(in the rows, 128 means zero)
A: rows in 4 groups, each row roughly a mix of its group's directions
A (135 x 10)
[[162 105 102 149  91 132 141  96 130 117]
 [ 89 127 143 126 115 154 147 128  86  99]
 [130 134  97 127 153 144 182 122 148 145]
 [116 160 131 101 110  88 105 141 134 160]
 [131 149 107 114 109  87  93 134 153 150]
 [120 134 143 134  89 102 104 151  97  97]
 [127  96  93 134 134 170 117 130 161 145]
 [169 169 106 122 134 125  94 145 111 129]
 [141 158 138 145 132 150 119 118  70 134]
 [169 127 111 118 148 111 108 121 159 166]
 [100 129 148 153 158 150 112 128 165 157]
 [143 141 120 128 117 106 155 160 135  76]
 [126 110 132 141 140 164 121 106 140 183]
 [145 151 141 122 157 154 129 102  80 137]
 [124 113 116 122  98  82 128 143  86 116]
 [138 150 142 123 100  86  90 141 112 109]
 [108  85 153 130 141 143 173 142 121 122]
 [136 129 144 136 138 152 131  78 157 162]
 [ 80 133 132 148 104 144 158 140 114 100]
 [117 144 137 117  96  84 127 133 124  83]
 [ 81 143 143 130  98 123 145 137 109  92]
 [166 118 117 130 122 130 152 170 131  89]
 [112 118 143 155 152 148 120 135 179 152]
 [145 152 114 150 155 152  80 126 109 117]
 [136 145 126 118 139 167 117 118  72 135]
 [ 84 147 138 142 102 129 158 131  93 113]
 [167  99 119 126 155 129 112 125 170 145]
 [140 132 147 116 103  97  91 142  94 103]
 [148 131 129 136 121 130 168 162 146  83]
 [113 140  88 140 131  92 103 158 140 150]
 [110 130 132 158 163 146 158 140 169 123]
 [111 131 147 116  90  90 104 147 111 101]
 [133 154 117 110 100  88  95 128 140 156]
 [110 179 133 110 123 107 120 145 100 156]
 [140 137  96 126 123 113 143 164 121  78]
 [137 105 110 136 127 155 145  93 171 151]
 [130 120 113  99 166 136 168 111 159 139]
 [123 125 146 134 141 159 116  86 147 170]
 [139 146 128 137 143 167 122 110  82 158]
 [115 148 157 137  99 101 104 138 114  87]
 [108 126 145 136 116 149  99  91 138 171]
 [139 113 128 133  96  78 134 110  92 128]
 [142 170 120 130 155 149  82 120 128 113]
 [156 103 144 141 140 148  97 127 107 171]
 [114 162 143 125 124  95 103 144  87 112]
 [127 165 144 157 124 139 121 112  82 150]
 [112 120 111 119 154  91 163 136 147  93]
 [125  78 148 131 151 144 160 155 121 119]
 [123 135 151 138 158 157  97 151 167 140]
 [121 121 137 135 166 172 133 115 147  90]
 [133 119 152 142 144 185 121 119 129 161]
 [135 122 107 131 129 159 145  99 181 143]
 [ 99 138 138 143 139 138 110  93 142 176]
 [111 146 112 116 127  92 148 139 139  76]
 [160 114 127 111 112 101 126 173 118  97]
 [151  92 158 136 143 157 120 127 112 166]
 [150  96 141 134 134 157 136  93 150 163]
 [ 90 147 150 122 165 133 129 163 105 137]
 [136 126 131 126 147 180 112 113  86 140]
 [113  85 169 110 133 130 165 142 128 131]
 [127 123 106 152 144 128 148 171  84 138]
 [114 137 122 111 101  93 145 133 138  77]
 [148 107 136 145 146 155 153 114 176 141]
 [127  86 130 112 164 152 152 112 154 140]
 [115 135 151 125  95 103 101 142  95  95]
 [ 99  81 143 136 141 127 165 154 121 134]
 [108  96 148 107 111 111 177 136 145 135]
 [103  89 155 154 133 156 142 102 112 120]
 [167 123 103 126  91 126 148  97 148 113]
 [150  98 147 139 159 159 117 129 112 166]
 [147 153 109 126 134 125 127 167 120  76]
 [102 151 153 122 168 140 111 157 101 137]
 [121 127 125 103 105  99 153 129  76 115]
 [133 118 108 119 123  94 160 148 148  83]
 [126 105 132 113 114 116 149 110  68 137]
 [155 129 139 151 128 189 124 136 137 145]
 [109 135 131 122 118 139  72  93 117 149]
 [120  86 157 100 134 112 152 155 151 134]
 [170 139  95 145 124 109 108 144 157 149]
 [144 137 139 122 101 106  85 145  92 109]
 [ 84 134 123 124 101 146 151 141  91 108]
 [124 113 115 121 134 174 112 103 129 173]
 [102 122 125 111 107  82 136 136 171 125]
 [137 114 135 125 173 151 150  97 147 157]
 [152 109 139 101 111 107 139 149  81 110]
 [171 121 129 123  89 139 153  93 118 118]
 [106 153 118 106 104 161 108 102 105 153]
 [114 114 130 144 141 147  96  94 148 170]
 [149  92 111 141 127 151 138 113 175 146]
 [110 132 126 145 142 159 114  99 150 176]
 [157 115 103 148  93 139 146  88 128 112]
 [169 100 102 127 127 133 159 161 137 110]
 [ 86 137 150 138 117 149 152 124  91 102]
 [140 108 121 126 146  99 158 153 142  82]
 [130 125 145 140 119 140  86 106 115 178]
 [123 121 111 104 113  88 150 139 128  81]
 [139  99 135 139 153 171 130 118 134 171]
 [149 138 113 124 104 109 139  82  89 119]
 [174 136 108 107 154 116 109 119 153 154]
 [162 164  87 147 120 132 108 124 104 123]
 [150 108 122 133 119  90 141 153 145  82]
 [115 122 114 140 109  99 141 149 182 109]
 [121 107  96 138 121 109 137 176 117  97]
 [142 139 121 119  86 128 175  94 126 121]
 [127 112 100 133 129 160 149  97 171 146]
 [101 130 134 119 121 144 113  93 156 174]
 [146  96 146 141 156 171 141 132 133 157]
 [148 121 115 124 126 112 134 176 106  85]
 [127 127 122 108 114 124 167  92  82 129]
 [123  95 100 140 128 155 146 110 168 151]
 [129  83 111 128 115 114 161 133 169 118]
 [ 92 144 149 126 168 131 105 159 110 141]
 [106 158 129 115 111  91 140 134 126  82]
 [ 89 148 136 159 109 131 169 132 111 109]
 [128 141 135 129 102 146  95 108 105 177]
 [125 104 126 114  99  81 117 155 154 111]
 [119 155 141 110 113  88 131 148  90 103]
 [107 148 155 119 142 150 144  93 157 159]
 [121 123 153 131 137 146 151  84 155 164]
 [108 111 115 124 116 107 181 114  95 126]
 [145 135 116 113 126 135 149 158 121  69]
 [171 160 108 127 101 134 108  95 126 119]
 [114  87 130 115 130 108 166 158 157 129]
 [104 131 134 110 115 118  97  94 101 167]
 [108 122 127 114 105  83 137 145 166 103]
 [138 132 118 161 154 158  85 141 156 125]
 [124 103 129 135 139 143  91  98 131 176]
 [111 125 109 116 152 145 175 110 140 163]
 [119 112 126 114 101  83 123 152 160 103]
 [161 118 126 125 133 120 128 179 120  87]
 [110 164 104 109 113  89 120 138 155 147]
 [136 106 118 132 131 163 141  95 168 156]
 [ 95 163 134 116  96  89 149 119 126 120]
 [129 137 135 152 125 169 105 122  78 141]
 [151 114 128 146 157 175 114 131 126 164]]

one row of each group, then the others: which group is each in?
[171 106 115 112 156 132 103 121 148 158]	Z
[133 144 157 105 121 140 115  80 122 163]	S
[109  78 158 129 134 137 168 137 121 126]	V
[151 138 113 134 137 116 161 168 135  86]	N

[134 113 128 132 151 180 133 102 155 154]	S
[103 134 140 146 134 137 101  87 136 171]	S
[ 90 130 156 130 134 110  95 141 106 163]	V
[138  93 104 164 144 151 156 140 110 109]	V
[129 110 118 155 143 162 125  96 163 157]	S
[125 116 162 136 140 167 136 115 120 175]	N
[117 116 113 144 108 110 146 157 172  95]	Z
[144 111 136 132 142 166 151 129 118 180]	N
[138 103 143 159 105 143 113  95  89 135]	V
[145 115 108  83 144 116 105 126 170 138]	Z
